(in the rows, 128 means zero)
Each row of D is roughly a mix of the hidden directions of one of a few groups.
D (178 x 13):
[[163 123 179 146 121 153 151 138 160 129 141  78 113]
 [131 105 137 134 134  87 148 135  97 114  60 128 157]
 [156  96 143 110  98 148 146 170  73 127 119 149 120]
 [140 142  92 113 111  88 157 144 125 133  82 140 175]
 [122 136  95  86 155 139 166  98 158 149 141  86 125]
 [117 144 117 142 113 140 170 126 175 181 117  98 104]
 [129 133 139 131 189 122 122 113 145  78 125 104  84]
 [132 151 141 153  73  89 146 141 133 134 147 179 121]
 [107  99 146 129 130 129 162 128  96 167 101 185 141]
 [127 104  67 113 106  81 152 140 137 143 115 128  97]
 [148 149 100 111 140 171 120 127 119 189 157 100 122]
 [138 104 151 143 137 164 105 102 101 123 179 151 167]
 [144 126 150 141 138 121  98 177 166 106  88 166 138]
 [124 103 141  93 143 104 178 119 131 147  97  83 153]
 [136 126 137  86 115 111 145  61 115 132 142 137 169]
 [ 92 141 112 105 101 147 145 115 181 105 140 129  82]
 [133  78 131 143 169 134 129 154 106 102 145  85  97]
 [129 113 126 120 164 101 124  94 101  62 145 152 124]
 [137 152  88 141  72  81 133 129 144 124 142 138  97]
 [109 110  85 138 109 112 181  98 148 147 103 145  99]
 [159 122 165 110 145 177 118 160 113 123 178 138 121]
 [165 175 128 140  91 145  88 144 113 103  99 138 107]
 [153 122 122 149 126 141 167  97 100 138 137 119  60]
 [111 199 109 106 117 103 167 137 120 156 131 130 120]
 [120 153 164 119 164 141 156 142 109 164 135 181 148]
 [138  84  97 137 135 122 107 101 150 110 176 141  85]
 [ 96 116 110 174 143 113 161 131 135 187 110 127 109]
 [111 143 175 172 180  93 117 146 133 119 148 130 127]
 [141 119 178 107 103 116 145 143 159 109 174 116 164]
 [148 148 129  89  94 118  69 120 106 146 144 103 153]
 [156 144 135 152 175 149 126 129 115 109 163 163  82]
 [130 117 163 166  79 126 107 143 140 104 175 129 151]
 [178 145 123 148 106 130 130  88 169 148 160 150 104]
 [162 138 146 119  88 126  70 146  93 122 145 115 156]
 [112 128  99 163 128  99 147 150 142 117 151 140 195]
 [113 149 134 171 109 105  98  94 131  90 174 144 124]
 [ 83 155 131 157 169 116 145 145 130 152  94 118  88]
 [ 89 149  92 151 147 104 139 119 120 138 105 125  66]
 [135  95 152 111  96 134 168 130  71 108 143 155 141]
 [ 90 124 140  94  94  61 134 110 126 116 120 152 130]
 [158 178 144 115 132 162  92 154  89  99 129 137 135]
 [112 108  68 140  96 137 121 151 123 129  90 117 171]
 [146 151 172 127 162 150 124 113 148 151 164 110  83]
 [137 126  64 165 127 152 129 125 119 179 134 104 121]
 [106 173 102 134  94 129 147 157 182 127  99 128 139]
 [135 114 161 132 128 141 124 159 101 139 145 203 114]
 [111 100 116 111  77  70 141 106 144 127 150 108 135]
 [ 97  96 152 131 103 131 160 142 157 155  84 118  91]
 [119  95 141 153 154 102  81 158  89  98 116 140 110]
 [152 188 146 102 131 145 137 152  96 106 147 156 154]
 [119 152 115 175 147 162 107 121 101 154 114 174 156]
 [113 111 117 160 129 154 145  76 110 185 136 131 150]
 [160 127 104  77 111 150 164 134 111 154 158 151 156]
 [151 128 130 165 125 155  78 157  84 106 120 106 105]
 [100 136 159 177  97 155  84 144 127 131 142 153 106]
 [135 119 143 167 125 132  60 138  90 101 123 114 107]
 [137 114 144 128  82 183 130 133 166 161 148 141 152]
 [139  80  99 120 158 134 149 148 136 150  77 116  96]
 [107 103 202 102 138 146 127 110 153 135 155 131 132]
 [112 142 121 177 109  93 127 140  68 126 108 151 113]
 [137 103 178 111 143 126 146 101  74 113 154 129  99]
 [160 144  97 142 159 164 126 190 115 125 118 133 104]
 [ 98 132 117 138 105 114 144  92 162 158  84 116  86]
 [155 140 119  81  73 123  96 113 158 138 126  98 127]
 [127 146  76 152 118 148 134 165 167 157 156 139 102]
 [118 136 144 112 149  92 116 141  70 105 164 149 162]
 [ 99 121 167 153 147  93  95 108 155  81 118 116 118]
 [129 154 125 108  80 137 153 110 148 101 159 170 161]
 [134 124 110 150 134 141 136 169 104 187 107 108  87]
 [124  87  82 131 112 108 136 120  96  91 127 177 126]
 [132 173 100 160 129 116 178 129 118 121 172 134 157]
 [123  79 147 116 108 109 138  88 125 173 152 113 163]
 [112 148 155 102 138 152 138 154 112 145 201 134 133]
 [135 143 163  82 144 117 129 153 151  95 175 118 157]
 [125 136 128  97 175 110 122  99 144 156 149 170 171]
 [129 109  95  91  97 128 126 123 172 164  86 115 105]
 [153 156  96 124 178 157 121 162  98 108 114 106 109]
 [133 139 181 123 142 122 156  76 137 146 132 173 113]
 [ 96 122 132 137 108  91 169  81 135  83 147 124 141]
 [146 106 110 128 100 140 161 110 144 101 165 148  71]
 [147 142 107  80  80 107  87 157 130 137 105 116 122]
 [124 156 121 144 122 142  80 120 186  91  99 127 138]
 [148 129 149 152  84 102 127 181 135  90 109 124 102]
 [171 116  81 140  92 166  99 137 139 107 144 104 136]
 [139 127 118 109 154  59 154 149  82 127 124 138 118]
 [147 114 134 127 150 124  83  97  91  92 169 136 158]
 [144 119 101 164 140 168 112 140 113 181  99 101 111]
 [116  87 145 135 110 100 109 142 128  98  73 118  89]
 [110 144 133 139 101  83 124 164  75 106  94 123 141]
 [126 105 117 111 128 127 111 117 167 102 175 188 119]
 [155 151 135 181 163 112 124 160 100 162 100 130 117]
 [117 102 150  82 130 113 119 143 144 153  83 107  82]
 [139 116  62 122 159 139 161 117  99 116 141 165 129]
 [110 164 100 166 159 137  83 104 144 151 117 100 113]
 [105 116 166 112 117 131 106 142  75 100 125 151 174]
 [147 144  66 150  90 154 111 121 111 100 102 135 142]
 [133 122 116 135 183 181 143 124 136 174 146 109 145]
 [126 100  96  70 124 126 108  84 136 159 110 109 115]
 [155 110 112 152 120 121  99 153 109 156  91  84  90]
 [118 139  73 163  96  93 106 116 143 117 122 164 109]
 [152 100 114  91 147 158 133  78 164 103 152 128 143]
 [175 135 150 160 158 107 101 130 102 118 160 163 103]
 [ 99 114 108  74 136 126 138  99  96 106 140 144 174]
 [139 154 110 157 124 143  72 149 118 100  82 116 106]
 [102 100 111 128 184 159 124 137 127 140 126 151 181]
 [137  96 154 162 131  85 150 162  94 103 142 159 123]
 [113 114 155 179  87 157 142 144 137 158 102 156 145]
 [157 166 113  93 156 125 136  85 121 111  88  97 118]
 [138 173 162 106 155 118 128 164 118  91 162 141 157]
 [104 178 158 130 168 137  88 170 120 125 112 118 119]
 [133 148 163 109  94 143 154  86 136 124 161 176 118]
 [171 132  96  98 107  94 155 162 132 109 156 100 114]
 [110  57  82 136 116 100 107 147 128 119 120 128 138]
 [ 82 124 115 167 150 165 101 122 157 135 172 130 142]
 [141 105 147 104 119 146 163  73  91 124 159 126  99]
 [150  99  63 160  97 134 118 123 145 119 132  92 121]
 [122 102 153 103 124 152 108 168  90 147 129 183 137]
 [141 113 146 109 136 104 118 160 190 125 132  85 100]
 [ 92  96 117 120 145 155 164 160  81 144  99 114 129]
 [103 129 137 115 126 114 109 118  76  64 140 158 119]
 [157  92 103 115 164 121  92 100 115 121 115  88  95]
 [143  78 129 146 104 139 119 125 149 180  96  94 115]
 [151 128 133 143  90 168  88 150 151 156  87 107 116]
 [127 166  88 161  99 144  98 184 127 120 120 125 138]
 [115 121 164  84  98 119 136  83 135 164 117 163 143]
 [112 102 165 131 148  91 138 114 122  63 139 155 130]
 [103 118 184 151  87  99 103 132 132 155 100 111 125]
 [ 92 167 143 161 164 171 112 107 122 163 116 129 131]
 [122  64 117 112  84 130 123 111 108  93 138 152 148]
 [111 134 136 119 179  88  66 123 119 107 130 142 141]
 [136 110  91 176 135 133  99  89 112 113 166 125 157]
 [104 160 104  76 140  94 168 141 129 118 157 150 141]
 [141 108 115  95 162 138 147 126 127 131 108  64  90]
 [137 135 112 156 142 120  66 161 179 135 129 137 145]
 [ 98 164 151 139 140 139  77 167 135 128 101  94 145]
 [ 85  92 141 168 119 113 163 114 127 150 119  98  91]
 [149 120 150  64 144 147  76 119 153 133 139 116 127]
 [130 128 146 118 117 115 116 149  79 128 123 197  97]
 [133  76  88 123 100 127 103 136 145 146 116 162  86]
 [109 150 142 125 103 132 141 146 184 173 104  95 108]
 [ 97 149 124  90 148 133 170 131 104 147 112 150 180]
 [ 82 103 136 126 142 151  81 174 121 101 119 105 118]
 [129  81 174 125 115 146 142 118  80 132 125  89 106]
 [ 94 121 173 152 159 137  88 102  85 134 114 138 116]
 [106  89 122  84 119 145 129  76  95 117 148 145 150]
 [107 113 152 181 130 110 158 136 140 148  87 124  85]
 [106 103 149 166 158 137 133 101 109 189 132 105 140]
 [146 112 103 107 142  81 164 125 167 133 166 140 159]
 [127 108 143 112 137 134  71 130 101  96 162 152 169]
 [ 88 107  92 110  97  77 149 113 145 148 148 123 148]
 [ 79 187 114 122 143 118 145 146 128 173 115 130 116]
 [145 127  79  97 183 128 128  94 119 119 132 164 116]
 [110  88 114 139 133 148 114 162 133  89 143 123  68]
 [128 112 182 108  96 131 105  77 143 152 133 136 156]
 [122 146 155 163  94 132 147 148 112 182 155 111 159]
 [113 102 133 128 106 143 142  86 182 170 103 110 115]
 [135 137 132 170 139 165 113 172 122 137  70 147 121]
 [127 179  84 182 133 148 101 135 142 131 105 127 133]
 [127 148 109 156 106 148 103 150 111 185  86 114 110]
 [171 134 154 127 179 100 116 123 153 170 147 124 150]
 [122 160 179 150  72 136 110 154 115 137 122 156 129]
 [110 137 139 170 150 157 115 128  94 171 141  91  95]
 [137  88  90 116 159 135 140 105  81 116 160 162 119]
 [120 131 167 113  86 139 105 159 129  86 141 132 175]
 [112  96 122  96 138 151 180  92 137 159 140 125  93]
 [ 96 157 161  91 113 118 128 143 113  90 125 139 181]
 [132  98  60 130 128  98 120 136 149 103 131 167 144]
 [145 131 116 147 182 143 161 150  88 142 142 129  83]
 [127  79 114 121  99 137 124 152 145 170 101 166  95]
 [130 120 133 139 152 124 151 153 136 102 144 115  49]
 [110 113 112 161 121 150 122 141 110 109 127 162  57]
 [132  82 167  76 120 148 129 123 127 157 137 158 155]
 [115 128 153  78 135 123 121  76 162 114 167 112 142]
 [153 119 149 148 125 137 147 145 133 109 204  98 138]
 [126 144 111 122 150 140 166 149 149 174 104  73 139]
 [ 96 182 170 137 134  94 144 166 138 120 141 109 115]
 [156  93 121 134 144 103 193 126 118 139 136 153  91]
 [101 161 124  98 157 128 167  89 152 159 141  97 141]]
Each list below has two rows that fit no group; the rest each fit one group, if only roughly. Name those rows in the order they come.
    j486: [123 100 194 112 151 132 138 100 107 134  98 146 158]
    j540: [121  93 183 139 149 137 105 155  89 112 140 137  94]
    j485: [ 87 132 133 142 169 121 124 100 142 193 112 146 128]
    j376: [128 142 104  98 102 100 134 132 184 157 172 108 125]
    j67: [140 118 166 168 150 102  74 161 101 130 114 128 133]
    j402: [ 99  83 142  94 163 156 115 125 105 156  86 136 132]
    j645: [135 168  84  88 148 153 114 171 121 128 121 160 126]
    j6: [102 134 181 145 121 147 137 160 118 147  92  95 162]
    j884: [186 153 111 140 157 120 131 162  94 164 140 140 114]
    j660: [158 126 136 111 149 147 106  99 121 100 177 157  84]

j376, j884
    j73: [114 168 112  98 103 118 106  83 135 125 164 143  87]
    j475: [114 161 104 132 148 117 121 128 110 111 115  97 200]
    j94: [159 148 109 158 133 109 185 163 157 131 114 123  99]
    j845: [142 122 126  81 159 126 148 134 165 182 164 128 137]
    j136: [114  95 113 126 105 130  53 128 154 109 134 134 152]
    j478: [116  87 131  96 141 142  99 135 177 137 155 155 165]
    j610: [127 150 141 143 108 130 102  53 157 122 124 149 106]
    j905: [155 120 167 101 190 140 102 144 151 128 140 116 154]
    j227: [136 130 143  59 136 146 111  82 115 144  96 132 138]
    j549: [122  96 198 124 137 116 116 123 170 116 129  95 129]
    j235: [135 110 113 142 137 168 108  87 188 127 134  95 141]
    j939: [101 155 117 163 128 157 148  96 168 144  94 129  91]
    j449: [142 105 122 137 126 114 135 131 103 138 169  62  88]
    j621: [106 113 163 163 147 150 119 120  72 101 124 149 160]

j905, j621
    j603: [138 169 133 126 112 103 129 175  88 136 169 113 159]
    j130: [121  96 143 153 112 148 116 146 175 181  96 112 139]
    j744: [124  76 165 158 143 133 116 158 124 173 111 131  98]
    j262: [ 91  90 144  83 123  75 114 112 127 148 104 116 128]
    j362: [121 167 111 109 140  70 121 145 112 114 115 107  80]
    j406: [133 119 187 111 113 143 129 155 141  90 117 168 160]
    j575: [154  97 115 149 153 141 161 128  98 187 128 154 146]
    j187: [ 88  99 138 110 137 145 143  91  81 164 144 116 154]
    j93: [109 174 152 123 138 160 131  90 112 118 176  94 124]
    j117: [109 124 106 142 133  80 140  96 153 165 157  90 151]

j187, j117
    j254: [122 128 119 161 126  95 117 107 106  93 103 132  63]
    j345: [111  72 162 140 134 103 122 166 100  99 123 139 101]
    j312: [168 155 103 113 130 110 128 135 104 110 183  83 128]
    j499: [122 159 156 114 140 148 151 118 178 135 165 108  84]
    j415: [171 138  77 138 148  92  92 142 126  97 137 135 150]
    j240: [165 142 155 117 145  92 166 115 113 114 169 143  89]
    j65: [148 101 172  96 168  96 109 140 115 139 162 108 108]
    j151: [138  65  76 115 133 161 145 135 116 136 150 134 143]
    j518: [115 140 131 119  75 136 127 136  70 166 101 107 131]
    j650: [108 101 191 166 129 109 138 142 102 125 110 150 154]
    j804: [111 144 137 104 151 134 115 202 110 104 124 144  99]

j518, j804
    j40: [110 127 155 101 124 129 127  66 138  82 162 107 133]
    j901: [150 137 173 137 111 153 113 178 139 169 116 160 132]
    j127: [168 137 177 120 158 123 129  97  98 169 156 124 133]
    j270: [105 134 163  79 120  96 157 149 171 119 151 126 146]
    j580: [109 161 145 138  73 144 154 120 125 161 146 170 108]
    j961: [ 97 112 162 172  99 156 137  92 135  89 147 130 144]
    j162: [ 89 100 129 132  84 129 102 109 168 130 172 109 143]
    j993: [152 103 142  64 125 125 118 106 128 120 174  94 127]
    j542: [ 97 148 121 129  92 112 104 133 114 102  79 149 175]
    j871: [168  91 138 116 165 140 146 126 142  84 171 114 138]
    j413: [151 150 135 146 110 129 124 168 104 112 156 166  73]
    j967: [ 96 166 174 134 112 143 133 157 169 147 112 150 102]
    j790: [153 129 128 115  54  90 141 104 153 134 138 141 134]
    j305: [131  95 132 134 170 164 129 178 108 167 126 131 156]

j901, j580
    j915: [112 186  89 109 121 130 167 108 135 150 106 155 146]
    j771: [152 130 122  75 141 111 117 131 116 112 187 122 167]
    j784: [110 108  78 169 102  88 150 139 114 133 115 144 161]
    j989: [103 171 137  82 153 137 125  91  98 157 112 153 134]
    j410: [119  87 173 108 112 112 179 140 128 135 117 169 138]
    j294: [106 116 111 122 136 134 165 157 122 153  95 158  69]
    j865: [103 151 149 118 147 108 168 158  88 150 136 142  82]
    j144: [131 138 186 126 163 105 132 171  89 140 147 118 113]
    j578: [135 124 156 179 133 120 121  99 134  89 135  78  99]
    j852: [145  91 165 145 132 137 145 146 133 117 170 171 168]

j784, j294
    j288: [125  70 133 144  94 118 187 139 109 131 147 119 116]
    j735: [133 121 126 146 139 180 129 163 179 161 151 147 108]
    j750: [117  93 145 109  96 115 155 114 188  99 120 149 147]
    j231: [119 139  71 160 156 173 117 131 100 122 120 153 152]
    j987: [153 135  76 141  86 132 170 122 133 115 166 106 139]
    j462: [136 162 108 122 153 160 109 119 184 165 154 150 125]
    j434: [121  85 139 152  87 160 154 175 123 138  98 117 135]
    j461: [120 114 142 121 137  92 192 149 119 130 181 126 117]
    j651: [128  99 134  94 125 100  84 102 120 172 109 165 144]
    j696: [110 178 138  71 154 115  94 142 121 131 149 119 151]
    j598: [170  95 140 139 112 122  90  79 140  87 126 149 121]

j231, j651
    j932: [101 122 165 132 102 145 162 143 179 126  97 162 140]
    j765: [105  87 123 158 110 141 100 179 150 140 108 164 134]
    j42: [136 112  76 108 116 177 154 130 111 149  85 124 143]
    j544: [124 198 128 107 132 108 159  90 127  97 128 123 112]
    j509: [131 125 139 144 157  64 129 176 150 111 100 138 116]
    j515: [113 140 159 124 116 104 109  96 166 118 159  89 172]
    j952: [140 174 110 153 142 133 144 162 130 112 144 118 191]
    j10: [ 93 129 149  89 184 112 103 120 128  98 147 110 103]
    j34: [ 90 146 141 121 104 143 105 152 191 116 114  96 116]
    j421: [143 125 158 144  61  97 109  99 131  99 126 108 122]

j42, j515
    j570: [ 94 123 127 141 119 140  60 131 166 125 106 126  92]
    j824: [154 123 131 168 133 110 135  93 127 149 186 143 166]
    j936: [145 147  98  91 139 163 106 129 104 117  97  85  94]
    j212: [140 111 139  98 125 135 150 163 139 150 132 168 191]
    j68: [137 137 157 113  84 154  87  98 120 122  91 154 158]
    j794: [ 80 130 112 102 167 108 167 104 123 159 147 116 101]
    j647: [149 117 182 164 112 134 111 120 106 136 166  99 161]
    j90: [116 107 139 114 168 161 178  96 166 126 116 101 127]
    j140: [177 136 110 153 117 131 147 197 110 119 149 126 127]
    j632: [152  80 133 126 101 130 106 143 122 129 126 195 152]

j824, j90
    j538: [139 113 148 123 175 182 157  91 125 119 159 111 130]
    j557: [ 97 181 123 133 140 128 148  78 139 129 173 113 141]
    j424: [151  93  92 154 142  77 145 137 104 125 115 161 154]
    j994: [108 163 125 121  95 174 172 118 109 148 117 165 143]
    j654: [107  71 115 156 119 122 129  91  85 142 132 102 104]
    j241: [117 117 119 110 125 109 173 142 154 112 197 150 132]
    j921: [126 146 186 107 100 127 122 104 114 125  82 136 167]
    j14: [115 171 155 135  75 158 125 154 148  95 125 103 120]
    j373: [118 138 159 118 141 147 163 164 148 192 135 119 105]
    j448: [139 123 140  96  98 174 171 114 140 145 175 115 142]
    j88: [149 169  93 109 124 136  97 121  70 102 116 144 140]
    j584: [107 143 161 127 153 171 111 163 122 165 140 139 173]
    j623: [103  96 150  97 155 172 131 128 122 155 159 163 154]
    j734: [125 107 149 111 119 169  97 113 129 112 151  62 117]

j538, j241
    j543: [110 152 111 119  97 138 148 161 181  92 136  89 125]
    j817: [155 173  99  88 157 104 141 149 123 148 158 144 154]
    j71: [ 91 173 106 152 139 131 107 149 109 108 150 129 180]
    j152: [115 102  79 114 145  90 113 110 115 151  78 125 105]
    j344: [108 169 141  78 139 125 119 162 110 156  95  95 130]
    j408: [134  95 164 121 101 122 103 112 108 121 137 195 144]
    j900: [116 154 125 129 169 101 113 141  70 152  92 151 117]
    j718: [126 177 181 123 132 106 122 141 105 137  77 142 117]
    j423: [117  58 152 143 146 115 126  94 137 131  88 116 126]
    j948: [129 181 100 103 119 126 177  82 144 119 130 114 120]
    j813: [141 177  83 106 113 113 138 128 130 149  71 120 121]

j344, j718
    j139: [138 106 110 106 141 159 147 137 130 190 155 117 170]
    j405: [147 150 112  83  99 151 135 156  81 146 155 133 157]
    j527: [133 128  96 123  70 105 149 132 147  88 170 143 132]
    j390: [ 84 122 126 149 150 150  74 114 105 115 149 160 156]
    j215: [ 83 151 127 178 127 136  93 100 122 108  85 138 127]
    j657: [113 149 136 119 103 175 115 158 148 179 124 149 164]
    j7: [145 151  89  98 116 133  82  91 149  96 138  99 137]
    j112: [185 184 139 142 152 116 129 114  96 130 151 138 139]
    j620: [180 145  99 129 158 109 117 180 118 139 137 154 149]
    j530: [126  97 135  99 192 165 116  97 155 114 135 128 138]
    j504: [113 173 168 149 125  86 136  87 109  99 125 123 149]
    j388: [127 112 115 109  86 151 166 108  92 124 118 175 158]
    j669: [118 144 133 151  80 109 101  83  83 118 125 156 142]
    j465: [126 198 156 149 136 166 103 119 111 118 151 116 130]
    j941: [ 81 110 137 121 109 110 151 156 115 175 112 160  94]

j405, j527
    j679: [148 128  69 138 134 103  75 131 136 109  90 122 115]
    j324: [126 179 130 170 123 133 158  97 141 172 155 132 145]
    j342: [114 115 142  98 125 142 171 141 194 157 142 146 131]
    j63: [121  90 143 111  92 179 111 141 111 137 118 129  77]
    j252: [124  77 123 110 143 108  80 126 100  99 129 126 172]
    j59: [102 188 117 117 151 100 160 137 130 121  98  89 123]
    j469: [101 121  97 152 137  98 142 106 199 139 126 112 138]
    j157: [136 101 138 180 104  77 135 122 120 116  93 161 126]
    j812: [141 128 105 165  93 150 117 163  81 169 115 134 141]
    j838: [137 161 143 158 121 114  99 141 143 169  81 110 166]
    j28: [134 132 115 146 116 101 180 144  90 160 174 117 146]
    j258: [144 170 154 127  56 127 102 136 138 140 129 149 118]
    j853: [112 148 169 144 160 153 134 167 108 154 160 119 166]

j324, j63
    j689: [114 133 138 146 146 154  82  95 190 125 142 123 150]
    j656: [149 182 136 126 159 140 148 139 125 124 180  87 133]
    j969: [185  92 125  91 129 122 151  82 116 144 137 139 113]
    j698: [ 93 100 137 137 109 111 125  93 167 107 124  78  99]
    j484: [150 150 139  67 142 129 146 146  99 138 132 172 158]
    j793: [102 118 136 137 113 124  85 186 134 161 109 102  99]
    j923: [128 131 152  97 103 161  99  94 144  75 156 119 143]
    j330: [147 113 157 167 116  86 115 103  73 132 102 118 126]
    j149: [116 171 108 171 179  87 125 139 139 148 115 137 129]
    j629: [121 174 134 132 130 105 124 139 102 117 191 158  98]

j969, j793
